Some points:
array([-0.07, -1.46,  1.28,  0.80,  1.02,  0.02, -0.57,  0.19,  0.00,  0.08, -0.53,  1.42,  0.59,  3.35,  0.68, -0.21, -0.01, -0.16,  0.31,  0.49,  0.66,  1.82, -0.24,  0.31])
array([-0.74, -0.07, -0.21, -0.07, -0.08,  0.15, -1.16,  0.42,  0.10, -0.31, -0.32,  0.66, -0.94, -1.12, -0.85,  0.99, -0.70,  0.70,  0.49, -0.39,  1.00,  0.16, -0.92, -0.75])
array([ 3.08, -0.89, -1.37, -0.31, -0.72, -0.47, -0.80, -0.09,  1.31,  0.80,  1.30, -0.89, -1.31, -0.49, -0.86, -0.48, -0.68, -0.32, -0.78, -1.95, -1.15, -0.94,  1.82, -0.11])
array([-0.17,  1.33,  0.12, -0.36,  0.11,  0.23, -0.60, -1.34, -1.66, -0.97, -0.16, -0.31,  3.90, -0.50,  0.72, -2.05, -0.25, -0.28, -0.89,  0.07,  0.86, -1.36, -0.66,  0.05])
array([ 1.34, -1.01, -0.83, -0.26, -0.43, -0.77, -0.62,  1.03,  0.89,  2.26,  0.51, -0.29,  0.11, -0.99, -0.75, -0.02, -0.80, -1.26, -1.17,  1.51, -0.88, -0.74,  0.67, -1.28])
array([-0.90,  1.02, -0.42, -0.78, -0.36, -0.18, -1.11,  0.17,  1.37, -1.38, -0.27, -0.28, -1.06,  0.76, -0.08,  0.83, -0.47, -0.01, -1.40, -0.90,  0.06,  0.27, -0.49, -0.67])
array([-1.08,  0.11,  2.00,  0.76,  0.80,  2.16,  0.00, -0.71, -0.44,  0.76, -0.30,  1.10, -0.76, -0.05,  0.51, -0.02, -0.05, -0.25,  1.27,  0.22, -0.40,  1.79,  0.26, -0.98])
array([-0.20, -0.04,  0.54, -0.49, -0.90,  1.36,  0.11,  0.38, -0.42, -0.06, -0.33, -0.06, -1.04,  0.84,  1.99, -0.82, -0.14, -0.06,  2.61,  0.02,  0.70,  2.21, -0.17,  0.02])
array([ 0.79, -0.62, -0.75, -0.23,  0.08, -0.17, -0.73, -0.03,  0.61,  1.75, -1.62, -0.76, -0.44, -0.83, -0.78,  0.83, -0.64, -1.24, -1.02,  0.74, -0.60, -0.66,  0.36,  2.98])
array([ 0.19,  0.35,  1.24,  0.77, -0.68, -0.53, -0.43, -0.44, -1.95, -0.58, -0.76,  0.77,  1.84,  0.11, -0.27, -2.49, -0.64,  0.66, -0.36, -0.13,  0.08, -0.65, -0.41, -0.45])
array([ 0.15, -1.07, -0.88, -0.60,  0.14, -0.13,  2.00, -0.77, -1.64, -0.18, -0.47, -0.02,  0.47, -1.10,  1.44, -1.36,  1.81,  1.46,  0.03, -0.16,  0.11, -0.57, -1.11,  0.52])
array([ 0.23,  0.27, -0.59, -0.15, -0.68, -0.43,  3.57, -0.56, -0.83, -0.79, -0.32, -0.40,  1.15,  0.50, -0.42, -0.54,  2.94,  0.30, -0.51,  0.01, -0.39, -0.82, -1.04,  0.57])
array([-1.25,  0.03,  0.37,  0.42,  0.07, -0.10, -1.06,  0.57,  0.52,  0.17, -0.45,  0.93, -0.83, -2.27, -1.13,  0.75, -0.52,  0.17, -0.26, -0.60, -0.70,  0.05, -0.87, -1.12])
array([ 0.34, -0.69, -0.60, -0.08, -0.36, -0.06,  0.05, -0.22,  1.45,  0.83,  1.04, -0.48, -0.90, -0.78, -0.81, -0.06, -0.90, -0.63, -1.22,  1.88, -0.10, -0.78,  3.15,  0.94])
array([-0.33, -0.37, -0.16,  0.08, -0.16,  1.01,  4.01,  0.62,  0.06, -0.71,  0.02, -0.69,  3.80,  0.05, -0.54, -0.05,  2.37, -1.03, -0.54, -0.37, -0.26, -0.68, -0.31,  0.06])
array([-0.50,  0.44,  0.57,  1.50,  0.44, -0.81, -0.09, -0.43, -0.57, -0.24, -0.12, -0.38,  0.28,  2.54,  0.26, -0.63, -1.22, -0.67,  0.65, -0.14, -0.43,  3.06, -0.12, -0.79])
array([-0.68, -0.42, -1.54, -0.34, -0.20,  0.57,  0.47, -0.45, -0.91, -0.12, -0.21, -0.17,  4.65, -0.99,  0.33, -1.04,  0.88,  0.80, -0.71, -0.87, -0.07,  1.06, -0.19, -0.19])
array([-1.21,  0.37, -1.59, -0.54,  1.33, -0.32, -0.81,  0.18,  1.43, -1.23, -0.41,  0.26, -1.40, -0.52,  0.03,  0.78, -0.31, -0.80, -0.05, -0.12,  0.34, -0.53, -0.70,  0.21])
array([-0.78,  0.28,  2.25, -0.77,  2.27,  0.23, -0.77, -0.18, -1.55, -0.02, -0.32, -0.36, -0.11, -0.35, -0.49, -1.54,  0.29, -0.20,  0.88, -0.18, -0.14,  2.05,  0.56, -1.05])
array([-0.56,  0.99, -1.57, -0.36,  0.32,  0.22,  4.44, -0.94, -2.34, -0.31, -0.07, -0.32, -1.62,  0.52, -0.83, -1.92, -0.07,  0.81, -1.45, -0.51,  0.72, -0.39, -0.28, -0.08])
array([-0.20, -0.21, -0.73,  0.73,  0.19,  0.57, -1.22,  0.39,  0.17, -0.63, -1.26, -0.26, -0.56,  0.06, -0.98,  0.93, -1.01,  0.49, -1.19,  0.21,  0.82,  0.89, -0.81, -1.69])
array([-1.11,  0.34,  0.88,  0.11,  1.10,  0.26, -0.86,  0.39,  1.59, -0.22, -0.72, -0.40, -1.45, -0.95, -0.88,  0.93,  0.07,  1.08,  0.12, -0.38, -0.15,  0.01, -0.90,  1.48])
array([-0.58,  0.11, -0.39,  0.37,  1.31,  0.39, -0.41, -0.15, -0.33,  0.82, -0.26,  0.55,  0.17,  2.23,  2.98,  0.04, -0.12,  0.39,  3.07, -0.41, -0.41, -0.83,  0.42, -0.74])
array([-0.32,  0.24, -0.01,  0.62, -0.27,  0.34, -0.90,  0.38,  1.04, -1.14, -0.29, -0.31, -0.75, -0.98,  1.11,  1.04, -1.04, -0.18, -0.18, -0.67,  0.70, -1.07, -1.35,  0.72])
array([-0.02,  0.72,  0.65, -0.48, -0.89,  0.13, -0.95,  0.50,  0.03, -0.42, -0.91,  0.39, -0.93,  0.46, -0.24,  1.10, -0.92,  0.78, -0.92, -1.49, -0.05, -0.97, -0.45, -0.74])
array([ 0.73, -0.68, -0.25, -0.31, -0.71, -0.48, -0.70,  0.66,  0.24, -0.66,  1.53, -0.19, -0.83, -1.07, -1.15,  0.40, -0.81, -1.16, -0.31,  1.38, -1.54, -0.82,  0.37,  2.62])
array([-0.55, -0.27, -0.32, -0.60, -1.28, -0.80, -1.13,  0.71, -0.03,  3.01,  1.26, -0.68, -0.08, -0.56, -0.99,  0.86, -0.18, -0.72, -0.83,  1.39, -0.47, -0.79,  1.17,  2.36])
array([-0.47,  0.39, -1.63,  0.46,  0.03,  0.13, -0.63,  0.06, -0.52, -0.55, -0.59,  1.63, -0.83,  1.56,  1.68, -0.33,  0.10,  0.70,  2.44,  0.11, -0.39,  2.60,  0.28,  0.17])
array([-0.68, -0.51,  1.84,  0.29, -0.32,  0.28,  0.15, -0.51, -1.10, -0.28, -0.13,  0.30, -0.78, -0.28, -0.10, -1.38,  4.96,  0.99,  0.00, -0.16, -0.35, -0.57, -0.07,  0.46])
array([ 1.01, -0.39, -1.21, -0.51, -0.33, -0.77, -0.55, -0.41,  1.52,  0.36,  0.09, -0.27, -0.93, -1.01, -1.10,  0.60, -0.53, -1.64, -0.86,  0.96,  0.15, -0.61,  1.48, -0.87])
array([ 3.41, -0.44, -1.11, -0.69, -0.26,  0.06, -1.00, -0.15,  0.25,  1.18,  2.03, -0.30, -1.02, -0.83, -0.74,  0.78, -0.53, -0.77, -0.67,  0.64, -0.68, -0.42, -0.66,  0.90])
array([-0.09,  0.31,  3.06,  0.34,  0.12, -0.60,  0.56,  0.00,  0.11, -0.19,  0.20,  0.24, -1.10, -0.05,  5.24, -0.19, -0.34, -0.56,  1.03,  0.07, -0.24,  0.70, -0.11, -0.39])
array([-0.82,  0.52, -1.44, -0.10,  0.05,  0.26, -0.87,  0.75,  1.45, -0.74, -0.49,  0.53, -1.21,  0.14,  0.27, -0.17, -0.69,  0.95,  0.06, -1.67, -0.48, -1.04, -0.31, -0.04])
Along one direction, these points spread out more than along any other. Take the direction at right angles to it along which they spread out most. Go by this last direction. Where along it does each point below lie, from 0 to 99? The average is 50, and the first point in the table lies past the average. One standard deviation of the points above along it is 16.
array([-0.07, -0.29,  2.08,  0.16,  0.05,  0.81,  0.29, -0.11,  0.61,  0.48, -0.04,  1.49,  1.42,  4.25,  0.73,  0.16, -0.94, -0.44,  0.84, -0.48, -0.09,  1.08,  0.13, -0.33]) 65
array([ 1.30, -0.61, -0.77, -0.11, -0.15, -0.26, -1.07,  0.50, -0.42,  0.43,  2.26, -0.02, -0.03, -0.98, -0.66,  1.30, -0.78, -0.58, -0.78,  0.88,  0.05, -0.80,  2.70,  1.82]) 43
array([ 0.24, -1.12, -1.33, -0.98, -0.93, -0.92, -0.84, -0.38, -0.24,  0.62,  0.46, -0.82, -0.58, -1.04, -0.85,  1.81, -0.58, -1.62, -0.46, -0.36, -0.86, -0.93,  1.45, -1.02]) 46
array([ 2.43,  0.52, -0.72, -0.23, -0.34, -0.34, -0.47,  0.35,  1.20,  1.25,  0.72, -0.60, -1.02, -0.73, -0.70,  0.71, -0.34,  0.36, -1.01,  3.27, -0.12, -0.27,  2.23,  0.62]) 46
array([-0.47,  1.04, -0.64,  0.23,  0.13, -0.76,  2.29, -0.75, -1.45, -0.54,  1.16,  0.15,  0.33, -0.49, -1.60, -1.73,  1.81, -0.02, -0.85, -0.54,  1.81,  0.54, -0.77, -0.05]) 26
array([-1.48, -0.83,  1.30,  0.27, -0.32,  0.31, -0.69,  0.05,  1.02, -0.69,  0.10, -0.40, -0.44,  0.06, -0.25,  1.08, -0.68,  0.82, -1.07,  0.16, -0.73,  0.43, -0.90, -0.61]) 59
array([ 0.23, -0.45,  2.45, -0.27, -0.14, -0.76, -0.40,  0.42,  0.61, -0.87, -0.26, -0.04, -0.37, -0.17, -0.58,  1.07, -1.58,  0.23,  0.78, -0.55,  1.19, -0.11, -1.24,  0.06]) 62
array([-0.59, -0.13,  0.96, -0.27,  1.35,  1.06, -0.77,  0.37, -0.82,  0.10, -0.59, -0.79, -0.71,  2.61,  0.99,  0.37, -0.31,  0.72,  1.17,  0.45,  0.18, -1.60, -0.23, -0.83]) 64
array([-0.18,  0.75,  0.44,  1.12, -0.50,  0.06, -0.47, -0.64, -0.65, -0.63, -0.43,  0.12, -0.81,  1.07,  0.54, -1.02, -0.62, -0.80,  3.98, -0.15,  0.35,  0.84,  0.20, -0.81]) 70
array([ 1.55,  1.34,  1.40,  0.15,  0.54, -0.42,  2.82,  0.18, -0.31, -0.18, -0.55,  0.25,  3.09, -1.41, -0.46,  0.06,  2.80,  0.11, -0.42, -0.88,  0.84, -0.06, -0.12,  0.19]) 21
array([-1.25,  0.70, -1.64,  0.96, -0.18,  0.18, -1.26,  0.45,  0.41, -0.28, -0.05, -0.13, -0.82,  0.13,  0.59,  0.50, -0.70,  0.29, -0.49, -0.17,  0.69, -0.28, -1.29, -1.14]) 60
array([ 0.31,  0.38, -0.75, -0.27, -0.25, -0.72,  3.20, -0.49,  0.18,  0.02,  0.54, -0.20,  3.89, -0.73, -1.00,  0.12,  2.05,  2.59,  0.64, -0.20,  0.39, -0.28, -0.50, -0.31]) 16
